Each path below is one point turned by a fixed rotation once a step. After each direction that follows a path, write how fast that rotation turns it, in deg/step (0 if it stays still).
Each turn is a multiple of 5 degrees from 10 to 175, or 0.
Each row of a path follows its step; steps can be skipped.
Rotation 1:
step 0: [ -2.1   5.8  19.6 -10.7   9.4  16.3   0.0 -14.4   9.3  14.6  13.7  -9.6
  -4.3  12.7   5.5  14.4  -2.1   1.8   5.2   5.8  14.5 -24.6 -12.0  19.0
  16.7 -12.8  23.4  15.8   3.5  -8.6   0.1   7.3 -15.6  17.5  -8.7 -14.6]
step 1: [-20.8   4.7  17.3 -11.0 -17.0   5.0  16.1   3.4  -0.7  -1.2   7.5   0.5
  -0.4   7.8  13.6   7.9 -20.1   9.9   4.4   1.0   1.8  20.9  -4.0 -16.5
 -14.6  -6.1   0.4   2.6 -42.1  -3.8  -0.8  14.8  16.1  -0.9   9.0   2.6]
step 2: [ 14.0  -2.4  11.8 -13.1   2.8   0.7 -18.0  -8.8  11.9 -18.0  10.9 -13.6
  28.2   0.2  -9.7 -24.9  19.7  -5.0   7.3  13.8   0.5   4.3 -13.7 -14.0
  -2.0 -22.9   3.5  -1.3   0.8  -4.8   7.7 -17.3  16.7  14.0  -0.8   6.7]
step 3: [ -0.1   8.2  -2.5   4.7   8.7  16.0  14.9  13.2   0.2 -11.1   0.5  36.4
   0.6  17.0  16.6  -6.6 -11.4  25.4  19.4   1.3  -5.0  -5.9  -8.3   1.6
   6.0  -6.2 -11.2   4.1  14.2  13.2   1.3  -1.7   3.9  22.0 -21.8  -4.6]
step 5: [ 12.7 -12.6   2.4  -3.2   9.7  34.5  29.7 -10.4 -16.5   5.0 -10.5 -18.6
  -6.6   3.5  -3.7  -7.3   2.1  -9.5   3.0   1.7  18.8 -19.6  -9.8  -7.4
 -12.0 -19.5  -3.8   7.5  -2.2   7.9   6.0   8.7   3.9  13.6  18.3  -5.9]
step 7: [ -2.9   9.1   4.2 -15.5  -1.5  -0.2  -5.2  -4.4  14.9  -9.1   5.4   8.4
 -18.3  19.0  -0.7 -16.2   4.4  -4.8 -14.8  32.0  28.4 -12.0  -2.0  -7.3
   5.0   2.5   7.7  11.2 -10.5 -18.5  10.8 -17.3   2.4   7.0 -13.7 -18.0]
step 8: [ -7.9 -14.3  16.6 -33.8  -7.4  15.5  -0.9   4.9   5.4  -1.4 -21.6  17.8
   9.7  -0.2  -0.9  -1.5 -13.5  33.2   5.1 -13.2   0.4  -5.6 -12.8  -7.8
   0.4  -8.4  -2.5  -2.6 -13.7  -0.4  -1.6   7.0 -16.4  10.1   5.7  16.3]
step 10: [  9.8  -8.1   2.8  16.9  16.6  11.3  24.9  10.5   2.1  -9.5  -5.6 -11.7
  -3.7   3.5   9.7 -19.5   4.8  17.5  26.6  -3.9  25.5  -6.4  -4.3 -15.3
  22.9  -3.2  -6.8 -11.0   7.1  -7.4   8.1  -1.2   6.5 -10.2 -18.1  -0.8]
step 13: [  2.3 -15.8  34.5  -7.3  -5.9  20.3 -14.2 -13.4 -10.7   8.4  27.5   4.1
  14.4   0.7   3.8   1.5   4.9   5.8  21.3  -4.3  12.9  -0.7  -3.1   3.3
  -3.2  -0.9   4.7  10.9 -12.1 -17.4  -2.2  22.2   3.3   5.4 -16.1   5.4]
step 14: [ -9.4  15.1   1.5  -1.4 -24.8  -6.1   5.5  -7.0  37.1 -10.8  -3.5   1.1
  -2.1  12.2  25.1 -10.3  -9.3  -4.1  20.3  13.3   0.7  13.2 -10.0 -12.3
  -9.6  -9.3 -11.5   9.3  -6.8  -8.8   7.4 -12.5  18.4   8.0   2.4  -2.7]
Speeds:
[-3.3  6.4 -5.1  2.2 -2.1 -1.4 -0.9 -3.1 16.8  2.1 -0.2  6.8 -8.1  4.4
  1.2  2.3  2.9  4.2  3.7 -2.1  7.1 -2.1 -1.3  2.7  5.1  3.9  4.8 -3.4
  5.9  0.0 -0.3  2.2  1.4 -0.2 -2.6 -4.0] -> 100
[-8.8 -2.2 -5.0 -1.8 -8.6  7.7 -7.6 -1.9 -5.6  2.6 -1.6 -6.1  1.6 -1.5
 -1.1 -1.0 -6.5  7.5  5.9  2.3  1.2 -6.5  2.9  7.5 -1.4  6.5  4.3  5.0
  1.8  4.6  1.5  1.6 -3.3  1.7  2.1 -0.7] -> 85
[ -4.5   0.0   4.6  -4.4  -3.1   2.4   8.3 -10.0  -5.0   1.7  -3.0   8.9
   4.8  -3.0   1.5   6.4   3.3   1.5   2.9  -8.5  -4.5   2.2  -1.8  -0.2
   4.1  -1.5  -5.7   5.3   5.2   1.8   2.2   4.1  -4.7   1.1  -4.7  -5.9] -> 140
[ 3.3 -4.5  7.2  2.9 -0.3 -1.3 -2.6  3.9  2.8  6.7  0.3  0.0 -5.7 -5.4
 10.9 -0.6  2.9 10.8 -5.3  2.9 -5.3  2.5 -6.7  2.7 -4.4  1.6 -3.2  5.6
  2.0  5.6 -5.7  1.3  3.7 -0.2  3.3 -4.5] -> 140
[-4.3 -7.5 -1.9  1.6 -0.7  3.4 -4.6  3.0 -1.8  5.2 -8.2  6.4 -1.8  8.0
 -8.6 -3.8  2.6 -1.1 -7.7  0.4  1.0 -7.0 -6.7 -7.3 -0.5  1.1 -6.1 -0.7
 -0.1  2.2  2.3 -0.5 -0.8 -8.8 -0.8 -3.0] -> 25
[-7.7  1.2  5.9 -2.4  6.8  7.0  3.3  7.6 -6.1 -3.0 -3.3  3.0 -8.6  1.8
  0.0  5.2  0.2  6.3  4.9  1.7  2.3  5.4  4.6 -3.9  2.4  3.3 -2.4 -5.8
  3.9  0.1  0.2  3.7  4.6 -0.6  5.3  8.1] -> 155
